rotation ticks, each row followed by its count of ticks:
The counts run from 0 to 806.
[ 25  -1  -5   7 -19 -31 -21   4  22  11  16 -20 -60  17  17  -4  30  -1
   9  31 -18  21  22  -5   5 -39   6  17 -23 -17 -12  11  19   0  18  20
   7  11  21  -3 -19  -4   5  -5   2 -10  -6  19 -27  -5  11  -7   5  -3
   9 -28 -13 -25  -5 -13  13  19  -4  11   6 -20  33  16 -23  -8  -6  -6
   0   2  11 -17   9 -34  10  24  -3  -7  -6   7  19   9 -14   9   3]  769
[ 24  17 -10  11  -5 -10  -3  -3 -11  16   4   5 -25  -3  17  -5  20 -22
 -18  12   7  41  19  -5   2   2  24  -8 -23 -13 -17  15  34  -5  23  15
   4  -6  21  32 -12 -27  11 -15  13   2 -19  -4  -2  15  24 -26  12   6
   5 -20  -6 -17   4 -11  -7 -10  12  24 -30   8  16  28  -7  -1  15 -10
  -8  -9  42   2  33 -20  22  14   4  -5  -6  28   6   6 -16  -3  12]  31
[ 10  18 -10   8  -2 -11 -11   2   6  10 -16  -1 -20  -2  19  -2  12  11
  19  11 -14  40 -11  -9   7 -35  24 -23  12  -3 -17   4   0 -12  14  10
  -3  -4  40 -23 -14 -38  14  -8  17   2   3  11 -34  -7  24  16  -4 -23
   0  -3 -17  10  -6  -5  11  29  13  30 -35 -30  -2   7   8 -25 -11  -8
 -28   2   9 -31  11 -32   6  17   3  -3 -25  23   4  -6   0   1  37]  407
[ 16   8 -22  30  -7   9  -5   0 -13  25   5 -26 -19   2  -5 -28  16 -10
  18  18   3  23  -4 -10   9  -1  14  -4 -20 -12 -53   7   8  22  23   5
  11 -23  27   9   0 -21  18 -10  -1 -14   9   1  -8   7   9   9   7   1
  -5 -28 -21  -9  -6  -1   7  31  -2  25  -5 -28  -5  31 -33   7 -11   3
 -16  -7   3 -13  18 -31 -17  47  14   7  -3  18 -14 -11  18 -10  22]  667
[  9  21  -6   4 -13 -27  -8  12  -7  28  -1  -3 -26   5   8   5   7   9
   7  33  10  34  11  -3  12   1  23 -24 -23 -30 -36  15 -12  -3  12   2
   0  -9  28  -3 -34 -27   4  -4   2  -1   0  -2 -22   7   5   1  -4 -19
 -15 -17 -22   5   2   0  -4  20  10  33 -50  -8  -1 -16 -21  -6 -10 -17
 -14   9   8 -26   7  -8  12  19  24  11 -17  27  -2  -5  11  28  36]  258
[ 22  10   0  13   2 -14   5  11  -2   8  22   1 -28  -5  26  10  14  -6
  -1   8 -14  30  12   2   5  -9  31  -2  -9 -18 -13   7  39  -7  31  21
   4  -3  27  15  -7 -30  10  -7  25  11 -14   8 -13   9  22 -23   6  -2
  -2  -8 -25  -3  -4 -17  -1 -12  14  38 -23 -13   7  21   3 -16  19 -21
  -8 -11  42 -16  13 -18  33  22   9  -3 -29  24  -3 -16 -12   2  15]  24
[ 21  -5  -2   8 -19 -16   7   9   6  16  25  -3 -28   6  14  -8  27   0
   3  20  -4  30 -14   1  12  -9  33 -12 -18 -24 -30   8   5  11   8  22
  21 -19   8  -7 -36 -36  10  -6   8  -2  13  20 -10   4 -13 -26   4   1
 -11 -26 -24   5 -14  -8   5  14   4  22 -33 -32   0  -7 -28 -10  18 -14
  -7  -3   4 -22  17  -8   4  44  22  18 -12  30 -13  -7  -3   4  16]  63
[ 17  16  -8   5 -16 -18   0   7  -3  26   6 -16 -18 -23 -15   1   5 -16
  -4  32   2  29 -16  -6  22   2  20   7 -19 -25 -32 -29  24  13  22   6
   1  -1  35  15 -11 -40  16 -14   2   3  -7  -6 -12  13  19 -17 -10  10
  -8  -3 -28  -5 -12  -6   1  13   6  40 -12 -16   2  10 -18  -4   1 -21
   0  18   9 -45  11 -13  17  27  17  -5 -33  34 -10 -23   3  -1  14]  454
[ 25  12   0  -1 -35 -30 -25  12  16  40 -20  -4 -18  19 -18   2  30 -16
  -1  39   8  37  13 -12  17   7   6   8 -15   9 -20  10   3  -7   8  16
 -15   1  32  -5  -9 -14 -10  -2  -6  -6   1  12  -6  -1  16 -19  -6  12
   8 -20 -15 -15 -12   0 -10  20   7  19   2 -20  17  13 -45  10 -18 -12
 -31  13  15   7  13 -27   1   0   4 -24  -5  19 -10  22 -22   5   7]  294
[  6  43  -7  20  -5  -4 -10   2  14  18 -13 -16 -26  -7  23 -15  34  -1
   3  24   5  47  -3 -18  -5  -1  21 -10   4  16 -30   3   9 -15  20  27
   9  -3  18 -13 -14 -32 -15  -1  -2 -15   9 -12   7   6  -1   5  -9 -15
   8  -7  -9   2   0   4  -4  24  20   6 -29 -26   1  22 -15 -17 -18  -9
 -27  27  -4  16  26 -13  12  -5   2  -9 -13  38   9  28  -6 -27  16]  393
[ 13  33  -5  18   0 -12  -6  15   6   3   5  -8 -35  10  39 -19  25  12
  14  11 -25  30   7 -10   5 -10  25 -10   3   9 -25   7  11  -3  10  49
   9  -8  10 -23  -9 -22 -13  -1   8 -23  12   4  -4   4  -1  11 -10 -27
  -1 -20  -9  -4 -14   0   7  29  17   9 -30 -32  -6  21 -16 -20 -20  -9
 -16  10  -8   3  14 -16  17  14  -1  -4  -4  24  -6   0  11 -30  13]  388
[ 11   4 -20  12  -8 -12  -4  18  -7  28 -11   0 -37   6   6  11   6  15
  14  25   9  19   7 -12  19 -11  13 -19 -26 -27 -34  24  -6   5  14  17
 -11 -13  29  -4 -19 -34  -9  17   7   7 -11   2 -14   2   9  -3   2 -13
 -20  -3 -37   0  -3  -4 -10  15  12  43 -36 -16   1 -12 -19  -8   0 -13
 -19  -8   3 -20  -9  -7  21  15  30  10  -7  19  -1  -2   2  27  28]  261
[ 25  16 -26  28   9  -2 -20   1  -5 -10   3 -10 -15  -2   5 -10  -3  15
  27  12 -23  29   6 -30  21 -15  21 -20  -8  -2 -22   9  13  20  23  26
   2 -16  25   9  -6 -12  22 -13  13  -5 -18   3 -18  -7  12   7  16  -9
 -20 -21 -10 -15  13  -2   7  19   1  30 -34 -13   0  26 -21 -15   0  -3
 -14 -16  16 -20  13 -29  14  43   5   2  -1   9 -10 -19  12   8  42]  231
[ 29  18 -10  10  11   1  -4  12  -3   6   1  -4 -20  -7  35  -1   7  17
  12   9 -13  31 -11  -8  27 -25  13 -20  13   0 -23  -6  23   4  28  33
  -2  -8  22 -10  11 -37  23  -3  11   8  -5   6 -24  -1  36 -10   3 -16
  -5  -9 -14  -4   2 -19  -1  20   8  19 -18 -14  22  38  13  -1  -3 -10
 -15 -19  15 -28  -1 -24  13  26  13 -12  -5  17  -9   2   2 -12  30]  418
[ 27   2  -3   2  -2 -19  -8  -8  28   4  12  -7 -24   4  16 -14  21  27
   6  30   1  33  -4 -18   3 -31  24   2  13 -20 -25  17  -3 -19   2  24
  10 -16  21 -21 -27 -13  10   0  -2 -16  10  24 -20  -3  -6 -13   9  -3
  11  -7 -21   0  14   2   3  29   9   9 -45  -9  22 -17 -20 -14  10 -19
 -23   9  -2 -15   9 -10  13  28  22  11  -9  19   6  12 -11  17  14]  544
[ 31  11  -5  10 -12 -13 -20 -11  28   3   1 -15 -32  17  -8 -18  18   4
  -8  24  -3  18  14 -30   2 -20  10  23  -4  -5 -19  21  20 -17   9  26
   1 -10  26  22   9   4   2 -10  -8 -21  -4   7  -4 -12  -5 -19   4  27
  22 -18 -15 -33  12  -1  -9  20   4  27  -4  -1  36  35 -27   1   5 -16
 -21  -3  24  -4  17 -29   4  33  10 -17  -3  -1   3  11 -15  16   5]  333
[ 15  14  -1  -3 -33  -6  -5  -4  18  -1 -17   1 -37   0   3 -20  28 -41
 -15  23  15  43 -12  -6 -20 -30  27   2   0   5 -23  12   9 -12  10  10
   1  -7  19   7 -15 -50   5 -26  10  -9   5  10   7  -5  -5   2 -15  14
  15  -2 -12   8 -16  -5  16   1   9  27  -7 -23  -7  31 -11 -24   3   2
 -31  13  10   7  29 -24   7  21  -2  -8 -17  29  -4  18  -9  -2   3]  794
[ 17  13 -25  22  -5   9  -7   9  16  17 -32   1 -20 -14   8  -2  10  11
  18  -4  -9  38 -17 -19   2 -34  10 -22   7  -1 -16   0  14 -16  16  14
  -3  -6  41 -10   6 -48   3   0   9   6 -10  -3 -13  -6  24   6   1  -9
  -4  10 -32   0   2 -11  -2  14   4  34 -24 -31   8  18   1 -18  -1  -1
 -37   1  14 -22  14 -34  12   9   9 -14 -23  16   6   0  -6 -11  22]  409
[ 12  -8 -16  11   1  -5   6  -4 -16  25   3  -2 -37 -13  -4 -29  15 -11
 -11  13  18  32  -2 -13   2 -22  14   2 -22 -27 -33  11  13  -6  17  11
   0  -7  31  12 -10 -57  -4   1   2 -10 -13  -6  -6  13  14 -13 -17  -8
   7  -6 -18 -10 -25  -5 -20  14  16  49 -36  -1   5   0 -14 -14  17   0
 -15 -14   3 -19  35 -25   2   8  17  12   3  26  -6  -6   4 -17   9]  653
[ 17  23 -10  10  -3   2   4 -10  29  -5  -8 -14 -40   2   4 -10  34  -9
 -13  28   9  10  -1 -22  -9 -15  29  22 -12  -9 -38  10  23 -18  15  42
  11 -22  14  10 -12 -24 -11   3   5 -20   1  -3  25   3 -23 -16   2  18
  12   9 -22 -15  -6  -3  -2  16  13  23 -22  -5   8  22 -19 -18  18 -17
 -16  12  -1  13   7  -3  23  37  33   1 -13  20   8   2  -8   9  -2]  352
[ 20  23   8   3 -28  -9  -2  -6  21   3   7   5 -33  -2  16 -19  33 -11
  -8  22   5  39  -2  -5 -24 -36  31  -1  -9  -2 -27  24  15 -12   7   1
   6  -4  19   6 -16 -33  12 -19  23   3   3  10  -5 -20 -12  10  -9  12
  18 -21 -16  19 -11  -5  24   5   7  24 -11 -21   4  22   2 -20  -7  -4
 -25  -8  17  -7  24 -24   7  32   2  -3 -19  24   3  13 -22  15  22]  796
[ 18  24 -13  24  -8  13  -6   5   0  23 -23  -7 -11 -24  12  -3   8  -3
  13   5  -2  43 -23  -8   9 -20   8 -25  11   6 -23 -12  11 -11  27   6
  -2  -8  41   4   8 -44  14 -18  -5   6   6  -4 -19   0  26   7  -2  -4
  -2   6 -24   2  12 -11  -2  23   8  25 -18 -22  13  39   2  -2  -5  -7
 -33  22  17 -13  18 -32   2  14  11 -24 -21  22   4   8   4 -14  27]  412
[ 16  24  18  -9 -23 -18   5  -1  19   1  11 -17 -42   4  25  -4  46 -13
  -3  35   5  28  -7   7  -2 -16  29   7  -3   3 -33   4  10  -1  34  24
   6 -13   6  -6 -14 -36   2 -13  11  -6  25   0   5   0 -17  -9  -8  18
  17 -16 -14  -5 -27  -9  18  16  12  14  -9 -33  14  36  -9 -13 -13 -10
 -20  15   1  13  -3 -11   6  23   7  -3 -12  31   3  18  -5   9   4]  785
[ 29 -17 -19  34  -6 -13 -11   4  -3  18   3 -12 -42   4 -10 -16  11   1
  18  10   8  28  11 -24  -5 -10  24  -4 -18  -1  -6  11  13  10  26  17
  -6  -5  28  25 -12 -32 -11   7  -8 -16  -2  -6  -1   4  10  -5  20   9
 -11 -17 -18 -29  -4  -6 -13  13   4  46 -34 -27  24  21 -53 -16   9   4
 -20   0  21   1  22 -17  18  11   4   9  17  14  -6  -8  -8   9   4]  46
[ 12   6  -5   6 -14  -9  -4  14  11  26   2  -6  -1  12  -2 -26  13  -1
   3  35  -5  47   3 -27  36   3  11  -6  -1   6 -36   1   1   3   8  49
  10 -21  13 -18  -6 -30  -1  -5  -1 -15  -7  14  -2   2  -5 -13 -10  -2
  -8 -19 -12   2 -20   8 -11  23  10  12 -23 -23 -25 -11 -50  -4   8 -15
 -26  -4   1  -1  26 -28  -4   7   5   4 -10  33 -26  -3  -1 -34  19]  683
[ 25  24 -26  38   4   9 -13   2  11  12  -8 -12 -17   2   4  -8  -4  13
  23   7 -10  35   5 -26   4  -4  18 -21 -14   1 -29   8  22  18  20  29
   0 -23  20  24   5 -18  11   1   6   5 -15  -7   0  -7   6  -6  23   3
 -24 -20 -17 -21  20  -8  -5  18  -3  18 -28 -16   3  36 -21 -11   5  -5
 -15 -10  21 -11   7 -19  23  34  13  -3  -9  11 -12 -14   1   3  32]  234
[ 24   7  -8   8   3 -15  -1 -10  -6   5  15 -10 -46   3  21 -33  28  -2
   2  34  -3  27  23 -14  -8 -43  16  16  -7 -11 -33  21  17  -6  21  24
   9   1  15  -1  -6 -23  11   2  19  -9 -11   7 -14   7  16  13  -1 -17
  25 -16 -12  -4 -20   2  17  10  17  21   3 -15  13  15  -1 -17 -14   2
  -2 -17  -2 -13  19 -37   8  27  -9   5  -3  20   9   5 -19 -19  13]  181
[ -1  46  -6  23 -11  -7 -12  12   8  17  -3 -24 -39   5  28 -19  37  -5
  14   7 -22  35   3 -12  10  -5  21  -6 -12   9 -25  -3  22  -1  12  40
  23   1  22 -13 -16 -16 -11 -16   3 -30   9  -7  -4   5   1   6 -12 -26
  -2 -21  -1 -11   6   0   8  23  11   1 -18 -27  -2  25 -15 -10 -17  -9
 -15  31  -8   5  30 -23   8  18   2 -10 -10  28  12  13  15 -31  15]  385
[  8  47   9   3  -9  10   1  -9  28  25   1 -12 -14 -12  13  -7  32  -5
  -1  14  -7  38   1 -10   8  -6  28 -12  -9   6 -41  -2  36  -1  26  27
  13 -19  13   9   6 -38   1 -20  22   9  -8  -4  10  -5 -12 -17   4  10
   6 -15  -6  -9 -19  -7   3  14  11   6 -27 -17   0  19   1 -24   7 -18
 -24 -12  19   1  26 -28  11   4   1   2 -22  27   6   5 -10  -5  16]  207
[ 15  26   0  11   8  -4  -9   0  -8  14   2 -15 -16 -26  26  -3  11   4
   9   4 -14  38 -16  -5  26 -23  14 -19   7  -1 -19 -14  17  -2  32  10
  11   2  43  -6   1 -33  26 -17  13  -7   4  -2 -35   2  30   5  -7 -14
   0 -11 -15   6   8 -12   3  25   6  25 -25 -22  15  33   8   0  -8 -13
 -21  11  19 -34   7 -27   5  31   7  -9 -15  22  -2   0   8 -12  31]  415
[ 26   0 -16  19   6 -18  -3  -1   8   3   0 -12 -29  -8 -12 -12  15  -9
   6  13 -19  24 -14 -17   5  -3  29  -5  -8   9  -3 -22  36  -3  26  30
  -3  -1  26  11   0 -46  -4   9  -9  -6   6  -9  -4   4  20 -24  10   9
   2  -3 -10 -31 -17 -12 -21  22  14  34 -30 -24  26  32 -24 -20   0 -15
  -6   0   6 -12  17 -19  12  18   3 -12  -6  23  -7 -19  -5 -27  -2]  634
[ 24  -1 -13   4  -8  -7  -4  -7  42  13 -14  -7 -27   8  16 -11  17  14
   9  26  10  32 -10 -21   4 -39  12   1   6 -19 -28  21  -1 -23   5  30
   8 -22  19  -8 -19 -23  -2   1  -7  -4   1  19 -10  -8  -5 -20  12   9
   5   7 -27 -14  16  -6  -8  28   5  16 -30  -6  21  -3 -26  -8  25 -16
 -31   9  -2  -9   4 -14   9  21  30   3 -12  16  11  24 -16  19   8]  547
[ 19  -1 -18  36   0   0  -2   5  -6  24  21 -25 -11 -10 -10 -38  17   4
  19  17  -8  32  -2 -31  29   3   6  10 -21  -3 -31 -13  15  19  11  30
  23 -10  25  -7  -1 -25   3   5   5 -15  -9   2  -2  15   4  -4  -1  -7
  -4 -21 -28  -8 -16   7  -3  16   6  25  -3 -30  -5  11 -46   2  11   3
 -14   4  -3 -17  23 -25  10  34   7   5   3  25 -19 -13   5 -33   9]  672
[ 29   6 -22  31  -6 -18 -16   3  -1   4 -11 -10 -28  -3 -17 -14   1  -8
   8  11 -17  27  -1 -18 -18  -7  22  -3  -5   3  -9  -6  23  -6  21  12
 -13   2  33  26   3 -29   2   2 -13 -13  12  -9   2  -5  29   7   9   6
   4 -13 -12 -23  -2  -8 -13  23  13  45 -21 -26  22  51 -26  -9 -20  -4
 -13   9  18  -3  21 -19   2  18  -6 -19  -5  15  -9 -17  -4 -20  11]  626
[ 18  21   0  -1 -13  -9 -14   9  23  13 -27   3 -17   7  -4   4   7  13
  -8  19  -1  28  -2 -33  27 -21   0   3   4   1  -9  22   1 -31  -1  32
  -4  -5  41 -12   1 -26  -8   4  -1  -8 -10  11  -9 -12   6 -17 -17  11
   1   9 -33   0  13  -1 -23  16  19  36 -19  -6  17   8 -15  -4   7 -24
 -46   3  12 -11   0 -20  20  21  33 -28 -14  17  -1  16 -17  19  20]  115
[ 14  -1  -2  -5 -14 -25  -4  16 -21  10  15  -5 -25   0   2 -17   3 -24
 -21  45   3  35  14 -10  33   2  10  12 -22 -33 -33   1  10  12  13  28
  11  -3  24   7 -14 -31  17 -19   6  -7 -18   6 -14  16  24 -18 -23  -4
  -5 -23 -15  -4 -11  -3  -5   2  13  29  -7   6  -8   7 -15  11   5 -15
   4  -4  10 -30  14 -24  14  32  11   2 -21  28 -17 -13   6 -16  15]  465
[ 14   6  -6  21  -9 -17 -11  -6   8   6  14 -20 -31  -4  -2 -34  21 -10
  22  20 -25  37   6 -22  -6 -25  16   5   0   1 -16 -10   9  -1  26  14
   8   3  30   0  -3 -21   9 -21   2 -20  -6   7 -19  -3  11  20  -3  -4
  13 -29  -6 -12 -22   4  18  24   6  21  -2 -34   6  19 -23 -22 -19  -4
 -11   9   2 -13  31 -44  -9  13 -22   2 -17  24   5  -8  -1 -21  13]  190
[ 14  23   3   9 -15 -11 -11  -8  18  -1  -2 -25 -29  13  -5 -12  23 -10
  -3  13 -11   7  -1 -14  -5   0  25  22  -2  -7 -33  -6  24 -11  15  35
  -4 -16  29  17  -5  -4  -8 -32 -17 -40  15   5   7  -2 -14 -10  -3  24
  12 -10  -9 -29   0  -1  -1  32   7  25 -19 -13   7  29 -34 -17  -1 -19
 -20  33   3   2  24 -15   2  35  22 -11 -12  14  -9  -5  16  11  -6]  343
[  4  38 -19  25  -9   6 -12   9  20  10 -24 -17 -47   7  22 -13  29  -8
  14   2 -20  24   4 -11   3  -9   7  -7 -17   8 -27   2  28   1  12  47
  22  -6  19  -1   3 -19 -12 -10  -1 -19  -3 -10   5   0  -3  -1   1 -13
  -1 -12  -9 -22  11  -2  -5  25   6  -2  -4 -22   1  37 -23  -5 -12  -4
 -19  16  -4  15  22 -30   7  17  12 -18  -7  18  13  13   4 -30   9]  382
[ 23  -3  -8  16   8 -29  -7  -5  -3  -4  15 -14 -24  -8  -8  -8  13  -3
   3  16 -29  19 -13  -8   5   1  31   1  -4   2  -3 -19  24  -9  35  22
  -3  -3  27  11 -10 -36   2   6 -10 -11  14   0  -9   4  18 -12  10   3
   4 -11 -10 -25 -16 -13 -15  27  13  41 -37 -28  25  31 -16 -20 -10 -18
  -2   6   9 -13  12 -20   6  31  -1  -2  -9  25 -12 -31   9 -25  15]  633
[ 26  25  -3   8 -28 -14 -18   9  27   7  -7   7  -3  11  -4 -17  20   7
  -5  18  -7  40  -8 -35  30  -2  17   3  -1  22  -8   2   6  -6 -15  41
  15  -1  28 -30 -19 -14  -5   2   4 -13  -4  23  -3  -5   0 -18 -13   1
  -4 -13 -18  13  -1  10  -3   9  12  18 -18 -21  -8  -4 -40  -6   9 -17
 -33  22   1  -9  18  -6  28  26  11 -20 -14  28 -22   5 -19 -10  19]  103
[ 24   0  11  14   1 -14   5  13 -19  -2  23   6 -30  -1  32   7   6 -10
  -1  14  -7  30  12   9  10 -11  32 -10   4 -19 -16   6  24  -5  33  23
   0 -15  20  14  -6 -35  13 -12  24  -6  -6  14 -15  16  25 -22   0  -3
  -7 -13 -17   1  -8 -20  -4  -1  18  37 -32 -15   3  29   1 -10  13 -17
  -9  -7  39 -14   6 -19  22  30   5  -3 -22  30 -16 -14   3  -2  14]  25
